[[130 121]
 [140 127]
 [126 120]
 [129 119]
 [118 118]
 [134 122]
 [151 126]
 [100 136]
 [149 141]
 [108 112]
 [103 115]
 [103 124]]
->
[[121 130]
 [127 140]
 [120 126]
 [119 129]
 [118 118]
 [122 134]
 [126 151]
 [136 100]
 [141 149]
 [112 108]
 [115 103]
 [124 103]]

[[119 124 129 144 141 121 129 123 151 149 118 124 145 124]
 [104 156 119 139 144 144 123 134 130 132 133 124 137 128]
 [121 137 140 122 123 125 146 152 128 128 147 143 122 149]
 [144 117 139 100  99 116 139 142 116 115 145 143 104 141]]
->
[[124 145 124 118 149 151 123 129 121 141 144 129 124 119]
 [128 137 124 133 132 130 134 123 144 144 139 119 156 104]
 [149 122 143 147 128 128 152 146 125 123 122 140 137 121]
 [141 104 143 145 115 116 142 139 116  99 100 139 117 144]]

[[150 117 137]
 [143 134 115]
 [125 133 111]
 [113 126 148]
 [128 121 148]
 [125 129 134]
 [124 133 118]
 [130 138 112]
 [121 120 146]
 [129 132 124]
 [118 132 122]
 [116 123 133]]
->
[[137 117 150]
 [115 134 143]
 [111 133 125]
 [148 126 113]
 [148 121 128]
 [134 129 125]
 [118 133 124]
 [112 138 130]
 [146 120 121]
 [124 132 129]
 [122 132 118]
 [133 123 116]]

[[131 134 106 116 122 137 137 111 140 119  98 138 121]
 [132 126 138 110 136 126 105 152 109 110 142 102 115]]
->
[[121 138  98 119 140 111 137 137 122 116 106 134 131]
 [115 102 142 110 109 152 105 126 136 110 138 126 132]]

[[101 141 139]
 [130 155 134]
 [141 138 116]
 [139 149 126]]
->
[[139 141 101]
 [134 155 130]
 [116 138 141]
 [126 149 139]]

[[129 134 133 123 129 130 118 124 123 129 117]
 [123 128 136 116 144 113 129 126 136 127 112]
 [129 128 131 135 118 129 133 119 118 129 123]
 [128 130 120 134 135 106 123 131 125 131 132]
 [125 130 118 133 122 133 124 138 132 128 120]
 [127 127 123 124 115 117 132 124 127 129 122]
 [127 129 134 130 124 122 135 128 134 129 119]]
->
[[117 129 123 124 118 130 129 123 133 134 129]
 [112 127 136 126 129 113 144 116 136 128 123]
 [123 129 118 119 133 129 118 135 131 128 129]
 [132 131 125 131 123 106 135 134 120 130 128]
 [120 128 132 138 124 133 122 133 118 130 125]
 [122 129 127 124 132 117 115 124 123 127 127]
 [119 129 134 128 135 122 124 130 134 129 127]]
---
[[137 118 118 139 147]
 [136 141 137 142 123]
 [130 141 140 148 136]
 [143 113 105 125 137]
 [136 145 137 151 135]]
->
[[137 118]
 [136 141]
 [130 141]]

[[154 144 113 108 145]
 [154 140 108 110 150]
 [148 151 110 100 131]]
->
[[154 144]
 [154 140]
 [148 151]]

[[144 105]
 [143 107]
 [141 116]
 [140 111]]
->
[[144 105]
 [143 107]
 [141 116]]

[[150 131]
 [156 129]
 [147 133]
 [102 143]]
->
[[150 131]
 [156 129]
 [147 133]]

[[144 109 125 133 146]
 [123 125 135 127 128]
 [130 156 146 139 136]
 [127 118 120 124 118]]
->
[[144 109]
 [123 125]
 [130 156]]

[[106 141 104 132]
 [119 127 123 139]
 [142 136 152 130]]
->
[[106 141]
 [119 127]
 [142 136]]

[[112 117 105 112]
 [153 123 153 140]
 [139 137 136 115]]
->
[[112 117]
 [153 123]
 [139 137]]
---
[[124 121]
 [120 123]
 [119 127]
 [122 114]
 [104 131]
 [121 137]
 [154 128]
 [128 136]
 [141 135]
 [123 110]
 [128 114]
 [140 134]]
->
[[140 128 123 141 128 154 121 104 122 119 120 124]
 [134 114 110 135 136 128 137 131 114 127 123 121]]

[[120 150 111 123 126]
 [124 154 117 114 129]
 [124 154 117 114 129]
 [120 150 111 123 126]
 [124 154 117 114 129]
 [120 150 111 123 126]]
->
[[120 124 120 124 124 120]
 [150 154 150 154 154 150]
 [111 117 111 117 117 111]
 [123 114 123 114 114 123]
 [126 129 126 129 129 126]]

[[149 135 124 137 128 105 137 121 136 126 142 127 138 123]
 [116 140 110 147 136 132 122 118 125 134 128 137 118 121]
 [135 139 120 137 133 135 123 134 127 147 132 114 123 114]]
->
[[135 116 149]
 [139 140 135]
 [120 110 124]
 [137 147 137]
 [133 136 128]
 [135 132 105]
 [123 122 137]
 [134 118 121]
 [127 125 136]
 [147 134 126]
 [132 128 142]
 [114 137 127]
 [123 118 138]
 [114 121 123]]

[[141 147 135 148 127 126]
 [135 115 115 113 117 147]
 [138 118 117 141 148 132]
 [136 146 136 152 139 119]
 [121 134 142 146 138 112]
 [136 117 119 144 151 130]
 [136 148 137 153 137 119]
 [141 147 134 145 124 129]
 [109 113 147 140 130 110]
 [134 145 136 152 141 117]]
->
[[134 109 141 136 136 121 136 138 135 141]
 [145 113 147 148 117 134 146 118 115 147]
 [136 147 134 137 119 142 136 117 115 135]
 [152 140 145 153 144 146 152 141 113 148]
 [141 130 124 137 151 138 139 148 117 127]
 [117 110 129 119 130 112 119 132 147 126]]

[[141 130 128 120 136 121 103 118]
 [145 126 131 149 133 124 144 126]
 [127 137 137 116 148 130 104 126]
 [116 128 112 139 136 144 117 129]
 [131 126 135 105 129 134 116 118]
 [122 123 134 135 144 143 135 121]
 [100 121 125 129 122 125 131 126]
 [146 117 126 119 120 149 137 116]
 [115 133 131 117 115 125 137 142]]
->
[[115 146 100 122 131 116 127 145 141]
 [133 117 121 123 126 128 137 126 130]
 [131 126 125 134 135 112 137 131 128]
 [117 119 129 135 105 139 116 149 120]
 [115 120 122 144 129 136 148 133 136]
 [125 149 125 143 134 144 130 124 121]
 [137 137 131 135 116 117 104 144 103]
 [142 116 126 121 118 129 126 126 118]]

[[110 137 107]
 [126 119 150]
 [136 153 125]
 [106 123 121]]
->
[[106 136 126 110]
 [123 153 119 137]
 [121 125 150 107]]

[[129 125 132 126 128 106 123 147]
 [134 120 133 151 126 129 136 142]
 [132 135 130 107 138 116 129 142]
 [138 134 129 114 140 137 144 137]
 [125 120 126 151 120 138 127 118]
 [125 120 131 142 120 110 119 139]
 [124 133 123 123 129 147 129 107]
 [126 120 127 150 120 141 130 118]]
->
[[126 124 125 125 138 132 134 129]
 [120 133 120 120 134 135 120 125]
 [127 123 131 126 129 130 133 132]
 [150 123 142 151 114 107 151 126]
 [120 129 120 120 140 138 126 128]
 [141 147 110 138 137 116 129 106]
 [130 129 119 127 144 129 136 123]
 [118 107 139 118 137 142 142 147]]

[[132 111]
 [108 115]
 [157 129]
 [123 140]
 [148 106]
 [152 111]
 [140 112]
 [131 147]]
->
[[131 140 152 148 123 157 108 132]
 [147 112 111 106 140 129 115 111]]

[[117 140 115 125 118 142 131 124 124 131 146 114 115]
 [117 122 126 140 116 127 144 126 145 137 126 129 118]
 [144 113 142 136 140 115 125 138 138 123 102 150 143]
 [141 129 135 112 145 128 112 129 115 119 122 134 140]
 [133 116 136 133 135 120 128 137 132 124 113 143 135]
 [141 130 135 115 139 126 115 131 115 119 130 128 141]]
->
[[141 133 141 144 117 117]
 [130 116 129 113 122 140]
 [135 136 135 142 126 115]
 [115 133 112 136 140 125]
 [139 135 145 140 116 118]
 [126 120 128 115 127 142]
 [115 128 112 125 144 131]
 [131 137 129 138 126 124]
 [115 132 115 138 145 124]
 [119 124 119 123 137 131]
 [130 113 122 102 126 146]
 [128 143 134 150 129 114]
 [141 135 140 143 118 115]]
